In the data rows, 128 means zero.
Some points, each followed by its number:
115 175 189 111 157 119 132 173 167 177 35 180 138 121 96 73 0
152 146 97 205 165 184 112 131 147 193 147 114 125 101 169 105 1
115 89 177 168 90 110 108 99 80 138 149 150 141 162 127 79 2
169 24 100 71 99 144 95 198 88 116 109 143 145 130 146 80 3
59 60 90 140 206 174 41 69 145 88 183 100 188 104 128 165 4
61 132 150 134 58 191 112 114 119 146 104 142 113 154 103 119 5
203 99 187 94 75 127 151 255 36 154 21 174 109 119 135 98 6
185 134 115 150 92 115 120 87 98 35 139 92 148 124 112 153 7
102 108 93 81 134 104 50 93 98 171 162 129 122 103 130 152 8
183 71 113 97 112 113 80 131 125 122 111 119 114 97 155 150 9
177 62 129 89 153 118 126 137 92 88 112 181 123 2 121 150 10
177 143 77 65 148 107 140 111 120 82 204 153 148 94 126 135 11
155 52 120 130 122 103 135 97 104 62 112 126 78 152 104 86 12
181 2 110 74 118 167 130 172 50 125 115 141 88 85 176 64 13
108 158 193 122 125 145 152 132 137 114 62 149 138 107 71 110 14
71 217 118 160 131 172 173 125 169 122 153 101 146 108 172 156 15
123 113 101 160 157 118 141 9 109 69 223 99 167 111 164 121 16
154 50 120 67 78 122 130 197 60 126 77 155 92 176 194 47 17
171 60 135 109 103 98 92 146 69 101 82 123 99 189 159 154 18
116 141 172 135 103 108 136 208 167 180 77 135 134 117 143 131 19
Which three points above are nearest to each new point, looking only along the 5 directions in which the numbered points spread most? Their numbers follow each, smallest number first.
105 107 95 104 118 155 159 165 83 148 56 126 147 107 81 140 9 14 19
127 153 129 162 107 114 173 138 124 113 133 116 101 198 81 165 2 5 14
80 116 95 103 102 152 119 129 140 136 156 75 136 128 175 119 1 2 8
132 45 62 137 139 126 137 37 104 39 236 107 145 96 186 159 7 11 16
71 91 95 141 114 138 142 58 171 108 183 93 84 131 187 154 1 8 16
132 213 144 227 220 78 134 92 192 184 119 89 168 127 153 126 1 5 15
70 255 128 146 173 93 81 154 207 182 164 75 198 205 111 78 1 5 15
77 171 127 101 169 175 131 86 170 141 56 138 135 88 136 198 14 15 19
157 187 130 108 141 114 154 174 101 71 142 97 166 106 108 153 7 11 14
132 0 94 94 206 149 92 88 108 115 233 74 123 181 202 130 4 8 16
117 122 158 144 152 132 152 143 114 117 138 98 99 94 144 91 1 2 9
84 254 138 156 188 86 139 90 183 245 144 91 172 178 107 115 1 5 15
